In the data rows, the value 128 means zero.
Here are some numbered points:
np.array([121, 114, 118, 109, 121, 117, 130, 113, 127, 116, 114, 130, 121, 125, 124, 111, 124, 114, 128, 121, 124, 131, 125, 124]) 0
np.array([117, 124, 140, 131, 142, 138, 132, 119, 123, 118, 121, 136, 115, 148, 139, 136, 122, 131, 124, 127, 114, 112, 123, 124]) 1
np.array([126, 128, 140, 121, 134, 117, 121, 115, 111, 116, 110, 126, 115, 140, 132, 220, 122, 139, 150, 111, 120, 168, 129, 116]) 2
np.array([126, 118, 120, 123, 129, 121, 115, 113, 111, 120, 121, 130, 125, 127, 128, 115, 122, 114, 130, 148, 122, 131, 117, 110]) 3
np.array([130, 116, 120, 123, 146, 125, 121, 126, 113, 122, 116, 122, 129, 117, 126, 113, 130, 120, 118, 125, 120, 125, 115, 137]) 4
np.array([136, 134, 114, 119, 123, 125, 132, 119, 121, 112, 119, 124, 119, 117, 124, 115, 116, 124, 122, 123, 134, 131, 113, 120]) 5
np.array([117, 114, 114, 123, 115, 117, 128, 117, 125, 122, 127, 122, 115, 117, 124, 109, 122, 112, 120, 117, 116, 133, 123, 122]) 6
np.array([117, 116, 124, 119, 142, 127, 128, 119, 111, 118, 127, 130, 115, 142, 132, 125, 126, 120, 118, 162, 124, 121, 123, 141]) 7
np.array([132, 114, 118, 123, 117, 127, 117, 126, 125, 112, 121, 134, 121, 138, 124, 117, 118, 122, 128, 123, 120, 127, 125, 126]) 8
Which two points above are nearest to each new point by angle? Their numbers follow each, nearest first.
np.array([130, 114, 167, 172, 142, 117, 125, 113, 111, 132, 114, 140, 129, 127, 149, 131, 122, 110, 140, 111, 128, 129, 123, 116]) : 1 2
np.array([124, 130, 112, 115, 111, 113, 144, 111, 129, 118, 123, 128, 113, 113, 134, 156, 114, 122, 126, 121, 124, 125, 133, 116]) : 2 5
np.array([140, 112, 132, 139, 111, 119, 125, 117, 125, 116, 123, 118, 129, 117, 114, 115, 116, 112, 109, 113, 130, 143, 129, 128]) : 6 5
np.array([134, 141, 122, 119, 123, 115, 132, 119, 115, 128, 135, 118, 172, 131, 120, 117, 130, 122, 113, 119, 124, 114, 145, 110]) : 0 3
np.array([115, 116, 114, 131, 115, 152, 121, 134, 117, 112, 237, 112, 137, 136, 118, 111, 139, 120, 115, 117, 165, 114, 115, 180]) : 7 6
np.array([117, 110, 241, 176, 115, 166, 113, 238, 255, 255, 110, 118, 135, 125, 114, 121, 114, 163, 115, 115, 112, 139, 113, 116]) : 1 2
np.array([126, 130, 122, 117, 115, 119, 125, 111, 142, 112, 116, 122, 129, 134, 122, 117, 118, 112, 122, 121, 124, 141, 121, 118]) : 0 6
np.array([130, 116, 136, 117, 113, 125, 119, 115, 117, 112, 121, 120, 129, 125, 114, 121, 120, 118, 120, 117, 126, 131, 119, 128]) : 0 8
np.array([124, 116, 114, 117, 119, 123, 123, 128, 119, 124, 119, 138, 117, 138, 120, 160, 122, 116, 115, 142, 134, 135, 121, 130]) : 2 7
np.array([119, 114, 128, 123, 119, 132, 119, 123, 121, 118, 139, 122, 123, 119, 118, 119, 124, 118, 124, 119, 128, 118, 131, 130]) : 6 8
np.array([121, 122, 134, 123, 138, 121, 130, 113, 115, 112, 131, 136, 119, 127, 120, 123, 132, 120, 118, 134, 118, 125, 125, 130]) : 7 3
np.array([162, 126, 114, 121, 111, 111, 132, 121, 119, 132, 116, 136, 121, 117, 122, 213, 134, 120, 118, 164, 151, 125, 115, 112]) : 2 7
np.array([154, 124, 112, 115, 109, 115, 138, 119, 123, 132, 127, 122, 125, 129, 139, 154, 136, 124, 120, 144, 116, 118, 125, 122]) : 2 3
np.array([142, 141, 116, 113, 123, 117, 132, 113, 131, 120, 127, 126, 127, 111, 122, 129, 112, 118, 120, 121, 116, 143, 121, 114]) : 5 6
np.array([171, 143, 116, 119, 111, 111, 138, 119, 121, 124, 119, 124, 115, 117, 124, 252, 161, 133, 115, 148, 120, 143, 123, 110]) : 2 1
np.array([113, 255, 140, 113, 179, 203, 117, 117, 115, 130, 110, 128, 111, 115, 112, 123, 159, 149, 253, 117, 114, 125, 203, 128]) : 2 1
